(in the rows, 128 means zero)
One turn or mirror swaps these rows in pairs. Which row does each one swap with?
q983: [160 139 137 142 120 170 104 108 142  97  93 113 117 132 108  74 119 123
 111]
q26: [112 193 143 111 142 132 146 152 133 131 135 115 141 165 153 115 149 143
 161]
q416: [121  67 140 111 140 129 126 108 139 129 130 130 141 180 157 116 114 146
 172]
q970: [124 132  65 111 111 134 132 141 149 128 103 143 113 110 107  95 120 151
 155]
q888: [121 140 139 118  72 152 126 132 127  82 122 115 143 152 114 113 133 142
 104]
q394: [118 108 185 124 119 157 157 133 170 102 127 112 148 125 103  93 103 147
 110]
q59: [124 103 136 139 154 162 130 154 143 182 123 114 129  98 109 114 101 171
 144]
q725: [165 106 156  99 145 126 134 136 129 126 128  75 160 173 104 128 135 112
 136]
q285: [129 102 139 111 122 117 144 144 124 130 120 128 140 155 121 108 138 154
 212]
q277: [129 176 110  92 109 153 124 107 140 106  98 113 127 116 137  98 144  91
 139]
q329: [113  94 122 113 158 153 131 112 147  68 123 130 152 162 129 104 123 165
 162]
q112: [143 119 150 130 124 119 145 172 134 173 112 114 135 151 153 121 118 120
 177]
q713: [107 111 130 109 183 142 127 126 123 162 114 145 139  99 168 107 142 157
 102]
q363: [110 114 159 107 119 146 132  79 145 151 121 115 125  86 172 113 151 115
 124]
q349: [ 95 169 129 121 118 134 145 140 163 151  83 108 170 140 119 135 142 112
 123]
q952: [139 100 114 139 117 150 128 133 172  87 127 127  97  98 132  93 120 153
 138]
q478: [103 124 117  83  83 124 150 127 147 163 115 113 162 153 133 136 108 140
 124]
q308: [118 127 169 110 139 107 114 109 105 128 110 118  95 131 149 121 138  88
 116]
q557: [125 126 121 139 195 154 137 152 130 164 123 121 144 100 141 106 154 140
 140]
q343: [125 125 136  95 151 124 102 103 146 113 130 143  73 113 148 104 159 136
 117]
q326: [107 102 122 115 123 145 134 127 137 164 123 123 117  65 148 124 101 122
 133]
q101: [138  85 143 105 103 170 132  95 125 117 128 132 150 177 141 115 160 133
 148]
q592: [152 130 161 114 177 141 145 141  96 157 134 117 120 151 109 113 121 171
 158]
q286: [110 140 161 153 102 133 153 101 149 124 154 120 111 124 155 105 123 159
 111]
q238: [121 172 136  98 165 117 126 112 143 164 117 129 136 186 120 106 125 139
 137]
q891: [116 110 122 124 128 134 128 201 144  97 113 132 132 121 127 121 147 128
 125]
q637: [139 153 159 118 147 142 136 120 157 170 124 102 183 163 112 116 147 139
 113]
q135: [139 137 133 115  84  97 131 112 108 122 116 110 134 165 150 143 145 135
 117]
q265: [166 136 163 115 128 134 115 129 125  91 117 101  93 120 106 130 155 108
 121]
q821: [142 148 150 104 162 149 141 110 122 141 116 141 109 111  73 127 136 115
 110]
q933: [127  78 116 146 147 139 117  80 136 120 123 139 119 109 160 102  97 138
 133]
q417: [154 113 121  96 114 170 109 124 133 131 155 114 124 128 129  96 111 186
 173]
q602: [117 162 130 143 152 133 127 129 142 154 123 125 141  62 136 121 140 135
 153]
q450: [117 111 122 133 114 153 115 116 137 112 149 145  75 101 125  85 112 148
 134]
q650: [121 138 124 119  56 147 137 118 151 100 126 129 133 166 130 113 146 119
 141]
q395: [ 91 146 162 122 160 135 121 121 134 157 109 138 141 137 138  86  77 112
 134]
q616: [122 120 129 115 149 145 147 130 159 121 133 149 169 144 117 153 153 155
 186]
q862: [119 141 160 107 147 118 103  99 136 131 110 136 115 118  93  87 110  86
 140]
q708: [143 116 154 147 165 169 128 125 120 169 129 125 133 117 139 118 144 109
 186]
q873: [124 148 154 123  68 160 123 102 138 129 126 117 149  99  98 117 122 141
 152]
q99: [133 104  83 154 101 149 120 148 135 130 129 144 129 155 144 113 129 110
 104]
q141: [160 121 142 137 168 187 120 128 147 155 138 124 125 133 115  86  98 103
 147]
q997: [140 119 157  92 122 119 130 122 176  95 124 133 169 147 129 112 118 152
  94]
q140: [103 122 141 112 204 126 124 122 133  99 126 104 137 107 136 104 128 129
 151]
q325: [143  87 140 121 138 146 145 161 110  92 113 135 133  82 149 112 147 137
 123]
q58: [135 140 128 138 113 145 106 146 143  86 115 114 133 141 149 104 150 183
 170]
q297: [131 156 142 123 175 139 120 112 165 128 108 132 161 143 131 127 136  79
 162]
q609: [159 113 158 108 118 137 136 116 163 172 112 116 174 149 149 135 156 131
 108]
q519: [128  89  99  73 115 131 116 127 133 168 124 131 138 166 151 115 137 155
 118]
q74: [153 140 108 113 121 145 148 128 139 170 115 118 181 164  92 109 113 149
 131]

q277 swaps with q417
q888 swaps with q952
q141 swaps with q26
q862 swaps with q285
q650 swaps with q450
q557 swaps with q637

One turn or mirror swaps these rows in pairs. Which row does each one swap with?
q31: [151 147 114 142 118 115 180 181 120 199 112 140 171 149 130 139 146 155
 129 183 113 126 149  86 113 119  92 138]
q165: [134 125  99  87 123 120 152 168  95 156 176 118 122 169 102 157 125 115
 123 156 101 133 121 134  96 111  87 166]
q783: [128 121 119 136 102 144 128 133 125 163 121 140  81 139  94 122 154 137
 171 153 131 171 153  79  78 135 151 180]
q512: [137 128 125 126  92 126 113 134 149 143 127 187 129 152 120 146 150  95
 108 123  94 155 118 140  99  90 152 135]
q296: [ 94 124 127  90  99 111 139 152  95 186  86 150 128 132 110 141 127 131
  86 117 130 163 101 114  59 120 140 145]
q673: [137 101 160 131 136 118 155 177 106 165 116 178 111 124 160 143 132 159
 147 193 121 137 172 129 126  84 114 133]
q87: [ 98 131 157 138 117 144 198 158 107 143 108 148 132 136 131 120 119 113
 119 161 135 156 192  82 143 115 126 124]
q721: [100 130 192  84 140  91 146 150  84 186 125 132  78 142 112 149 100 143
 124 145 130 152 146 124 142  91 125 134]
q81: [109 133 172  97 116  92 138 131 111 129 122 134 112 115  96 114 157 155
 147 218 128 140 139  86 115 120 120 173]
q595: [134 122 110 149 137 137 145 159 143 147 121 124 119 193 108 107 156 113
 137 168  93 147 108  65  63 129 117 136]
q516: [145 128  99 132 129 147 146 150 109 189  98 150 101 190 123 141 148 124
 136 146 117 168 128 117  57  64  99 146]
q49: [122 135 103 105 130 115 180 155 109 163 172  97 116 169 110 141 112  96
 114 157 116 143 146 128 108 104  91 169]
q465: [105 120 133 148 124  91  99 125 134 179 138 179 120 136  92 170 117 110
 146 136  86 163 123  65 123 143 132 154]
q874: [133  90 146 152 151  99 142 193 116 161 120 172  66 176 120 131 165 127
 143 156 101 176 127  89  74 141 113 148]
q387: [ 92  95 128 119 141 117 118 146 108 144 148 207 106 144 111 160 150 121
 153 191  69 173 134 107 124 106 128 158]
q180: [ 98 105 134 146 112 107 183 203 140 153 112 169 128 139 108 159 128 119
 156 176 107 166 128  67 129 130 167 141]
q605: [122 108 190 111 140 106 151 159  94 171 117 170 102 130 148 142 106 146
 138 177 123 145 173 132 144  84 117 143]
q894: [139 102 152 151 150 126 126 153 146 156  86 133 113 176 117  81 151 129
 149 180 122 154 120  72  88 127 128 155]
q227: [149 113 160 146 168  80 150 171 151 147 139 167  97 151  90 160 161 112
 151 177  73 178 146  89 109 111 113 142]
q754: [ 81 146 174  72 133  99 141 164  87 190 131 127  80 164  92 160 104 129
 115 140 116 146 133 112 136 109 119 126]
q128: [ 84 158 154  75 144  93 151 157  92 186 140 114  94 174  89 166 104 128
 104 131 124 157 125 103 123 106 115 129]
q47: [111 113 169 117 132 113  83 141 124 134  97 187 125 145 118 137 137 139
 129 156  83 140 102  97 111  88 144 104]
q352: [139 132 137  96 133 136 113 118 136 185 113 151 105 158  87 123 187 124
 105 123 115 149 129 152 100 104 108 146]
q951: [ 79 157 167  72 137  99 147 156 104 181 145 122  82 169  90 159 106 124
 116 129 131 154 136 105 126 121 119 118]
q689: [152 134 134 110 119 143 107 122 137 173 111 161 115 161 104 114 174 119
 105 126 124 147 129 155  99  97 117 153]
q339: [121 129 115 119 124 114 195 138 118 167 168 116 129 168 120 135 113  89
 104 166 109 156 167 123 122 110  93 164]
q64: [ 88 159 112 100 122 118 134 176 107 151 148 138 111 186  90 165 135 118
 112 125  85 140 104  85  84 126 122 106]
q273: [151 110 163 144 162  98 161 159 160 149 125 165 107 147  82 162 172 111
 159 176  76 177 160  91 122 101 113 139]
q912: [139 134 138 152 104 126 129 113 132 171  94 142  90 139 120 136 138 124
 146 125 141 162 144  77  47 110 132 157]
q460: [ 85 162 109 108 128 127 138 182 107 146 145 137 118 182  94 150 141 117
 108 132  83 137 109  71  84 128 116 106]
q958: [145 124 135 107 121 146 100 124 138 173 111 167 108 168 104 126 173 120
 101 118 118 146 125 148  86  92 123 140]
q252: [117 129 124  81 135 149 141 161 102 169 106 132 118 150  85 142 196 136
 116 136 127 146 121 135  69 129  90 137]
q906: [ 81 154 156  78 135 108 154 170  77 170 144 115  93 165  86 153 109 120
 110 123 128 149 129  95 123 119 123 123]
q996: [122 132 157 121 147  74 105 109 114 177 101 172 139 159 104 154 111 120
 110 168  84 153 108 112 129  80  90 138]
q654: [126 136 127 141 127  95 115 132 118 197 108 182 127 123 103 184 109 129
 118 118  69 173 136  78 102 105 115 128]
q129: [102 125 137 127 134 147 154 182 120 158 119 184 153 148 104 191 168 132
 177 177 113 147 133 116 136 107 137 121]
q747: [102 125 168 136 112 156 135 182 106 123  82 182 119 153 130 116 147 145
 146 158 117 148 159  74 113 114 135 105]
q617: [106 141 156 120 116  89 149 117 130 129 128 125 109 124  97 115 160 136
 148 217 135 146 147  90 110 105 137 177]
q916: [113 137 148 117 123 101 147 117 137 130 124 127 112 131  93 112 158 127
 156 221 130 146 142  88 119 105 132 187]
q890: [142  97 153 151 165  95 147 171 156 143 137 170  96 161  90 160 163 109
 153 176  73 177 149  84 104 117 117 138]
q203: [102 100 132 144 116 104 177 194 135 163 108 163 133 139 101 156 124 120
 157 178 116 180 132  61 116 136 168 153]
q835: [118  86 168 143 145 109 158 168 142 172  86 131 107 150 106 102 131 124
 158 187 133 163 123  64  96 118 142 175]
q93: [107 115 159 142 111 154 145 177 113 128  79 185 116 150 138 114 148 142
 147 163 119 153 169  82 113 123 130 109]
q517: [138 155 152 127 133  76 134 128 109 209  92 138 158 172  96 141 111 133
 109 158 106 141 114  94 127  98  79 147]
q490: [134 126  97  84 109 111 139 182  84 157 171 126 128 152  96 162 131 124
 137 165 104 135 121 125  98 120  83 165]
q441: [114 135 147 110 142  91 102 121 146 140 122 155 142 149 104 148 127 112
 102 149  69 141  89  93  92  87 142 126]
q142: [115 110 191  96 135  93 142 156  91 173 124 147  80 147 133 143 109 142
 135 165 137 161 164 137 142  77 122 140]
q473: [124 126 119 155 123  91 126 135 125 195 114 172 130 132 103 182 111 123
 128 121  64 176 134  67  98 117 105 141]
q687: [116 145 161  82  99  83 129 154 102 131 125 133 125 112  90 138 153 168
 148 200 130 136 135  98 111 105 115 164]
q550: [ 77 159 157  71 146  93 161 168  91 177 137 115  91 170  92 155 111 132
 113 127 120 153 137  96 131 118 120 130]
q354: [132 128 117 125  94 132 123 140 140 138 129 193 133 164 121 159 147 104
 109 122  97 154 113 133 105  83 152 136]
q632: [101 130 142 136 107 143 205 149 125 145 108 128 124 141 125 121 119 100
 115 172 127 158 196  95 132 110 109 143]
q345: [113 128 125 130 119 129 210 137 124 156 145 111 131 149 117 125 110  95
 115 163 121 159 178 102 135 116 104 160]
q435: [ 98 128 138 101 127  97 128 121 141 174 111 145 155 132 101 145 110 103
  82 140  93 142  88 105  93  86 140 153]
q513: [139 156 153 119 145  76 128 124 112 210  87 142 145 162 101 144 117 132
 104 162 104 141 110  97 117  87  79 144]
q808: [ 99 123 157 131 119 142 193 143 119 138 103 148 129 135 130 115 123 119
 125 176 140 167 196  93 144 116 118 145]
q337: [ 99 102 134 147 106 112 185 196 141 148 129 180 136 154 105 162 132 113
 150 158 100 173 116  73 105 129 168 146]
q659: [143  94 154 151 149  92 136 189 131 167 121 165  70 176 114 130 158 116
 147 155  93 179 129  89  75 141 119 143]
q989: [113 132 153  68  99  89 118 167  83 128 134 136 122 111  91 154 150 163
 142 180 116 130 122 113 105 109 115 155]
q55: [121 123 131 132  92 139 116 123 128 168 118 145  82 134 103 129 153 147
 170 145 133 165 144  87  77 123 160 180]
q604: [144 161 121 129 119  92 163 162 121 206 112 136 176 150 110 136 136 155
 116 182 113 129 135  84 118 117  77 145]
q398: [ 99 124 131  90  96 121 148 163  90 178  85 150 115 137 111 136 133 132
  86 114 125 153  97 114  59 126 126 143]
q531: [ 96 137 155 120 116 141 198 149 118 136  98 142 134 142 131 119 119 120
 120 156 134 163 198  89 146 113 116 138]
q452: [146 119 147 126 119 118 156 181 101 177 118 179 126 115 162 149 141 163
 148 194 121 132 169 120 111  86 112 129]
q295: [ 93 107 133 111 100 115 136 176  98 177  88 166 110 141 120 126 140 134
  95 108 132 164  96 116  60 121 133 138]
q442: [102 131 157 132 113 142 195 142 129 141 105 143 127 140 127 120 115 104
 122 161 138 165 198  91 136 122 102 127]
q278: [146 168 127 127 125  89 149 144 125 205 103 125 165 161 101 146 122 138
 109 167 112 131 116  84 126  89  82 136]
q552: [126 132 134 142 134 116 154 116 141 151 122 119  94 171 109 105 160 124
 158 215 137 153 137  97  86 101 125 180]
q661: [120 119 150 126 148 126 166 185 143 151 111 177 149 134  96 191 173 132
 160 180  94 156 151  99 138 105 125 112]
q462: [ 99 124 119 102 141 138 153 170  80 158 105 141 120 139 105 159 184 129
 122 146 120 154 120 125  53 128  76 131]

q337 swaps with q295
q398 swaps with q180
q595 swaps with q47
q473 swaps with q55
q278 swaps with q81
q516 swaps with q387
q659 swaps with q512
q604 swaps with q687
q465 swaps with q912
q906 swaps with q87

One turn or mirror swaps these rows in pairs. Which row does each one swap with?
q237: [164  93 127 165 122  96 116 133 120 121 183 121 150 113 113 136]
q571: [127 127  66 156 125 115 151 128 134 137 157 148 130 122 128 142]
q340: [141 104 158 125 137 115  90 140 141  93 177 138 141 121 125 147]
q534: [154 143  77 127 119 107 104 143 133 150 134 136 136  62 127 114]
q714: [156 177 118 171 158 125  82 143 151 162 123 158 117 135 107 129]
q313: [170 132 138 194 123  94 104 137 128 106 150 171 111  89 128 131]
q801: [182 138 164 163 146 122 108 144 118 142 174 124 132 147 119 108]
q826: [141 139 137 194  97 100 142 144 143 131 184 156 106 116 132 103]
q582: [143 139 177 117 182 104 115 154 122 119 159 133 115 140 115 144]
q611: [127 101 175 115 144  94  90 159 134 114 152 125 128 139 121 127]
q177: [140 211 120 169 104 110 102 164 137 159 149 138 127 109 132 146]
q175: [150 137 156 123 120 121 147 105 115 160 128 122 149  85 159 126]
q243: [119 147 153 161 139  99 102 179 152 165 182 183 107 128 121 103]
q663: [141 189 117 144  88 116 132 176 111 153 145 144 101 138 121 149]
q217: [139 145 206 135 124 105 109 130 135 151 185 148 131 131 130 162]
q433: [130 140 135 128 146 122 125 134 134 139 119 148 143 108 135 205]
q397: [132 123 137  92 126  80 142 144 146 163 150 178 117  83 143 148]
q369: [130 147 176 103 120 118 143 139 141 163 103 136  93 104 133 130]
q228: [142 133  72 150 131 100 109 141 142 129 200 148 130 112 128 123]
q171: [156 148 148 137 140  99 109  84 158 171 161 163 134  88 128 105]
q987: [110 180 127 114  79 111 112 162 102 162 160 140 122 108 143 148]
q980: [134 141  73 159 166 100 124 155 140 138 140 156 109 100 107 119]
q83: [ 99 160  95 172 121 119 111 141 123 142 192 138 128 139 116 118]
q68: [143 126 134 108  81  84 151 119  99 161 153 159 104 124 121 135]
q105: [118 114 108  99 144  90 116 135 158 157 141 157 146 150 138 144]
q407: [126 117 147 128  98 104  94 113 101 161 117 154  90 134 141 145]
q892: [146 154 138 152 126 138 107  89 144 181 131 168 151  98 112 130]
q514: [120 159 150 152 109  90 119  98 150 136 149 122  96  86 167 136]
q150: [135 147 155 125 132  88 101 139 136 132 114 146 138  67 122  82]
q167: [141 108 138 102 128  86 134  99 113 141 132 121 120 135 101 120]
q98: [151 116 153 167 174 112 136 146 142 125 159 161 124 121  89 113]
q418: [134 167 154 114 107 121  77 124 132 149 125 153 133  87 123  88]
q15: [134 193 149 153 123  91 112 189 154 139 143 171 151 108 130 127]
q986: [128 131 134 139 124  93 138 186 141 149 140 107  98 125 149 171]
q427: [131 126  81 127 140 101 118 119 128 154 167 138 145 136 127 176]
q111: [136 166 175 183 115 102 133 149 140 111 144 119 120 101 117 103]
q990: [116 128 133 141 111 126  87 191 109 141 168 117 128 138 123 155]
q88: [130 129 134 156 150 131 111 118 181 136 121 165 157 126 129 119]
q828: [136 145  93 162 150  86 128 159 112 177 130 153 130  99  95 107]
q825: [122 165 152 126 169 110 124 118 142 149 118 140 124  79 139  97]
q41: [162 162 175 110 121 113 108 154 141 138 111 166 143 139 109 161]
q183: [175 143 172 146 122 130 106 132 158 142 164 142 127 134 122 185]
q674: [104 160 133 123 121 110 128 185 112 149 125 133  95 125 131 170]
q204: [147 178  98 100  96  92 136 138 121 135 162 133 114  97 131 160]
q728: [146 158 150 138  74 107 101 134 113 178 128 111 121 101 134 107]
q603: [144 146 148 145 139  72  97 111  89 137 180 158 118 134  89 137]

q986 swaps with q828
q582 swaps with q825
q514 swaps with q603
q427 swaps with q177

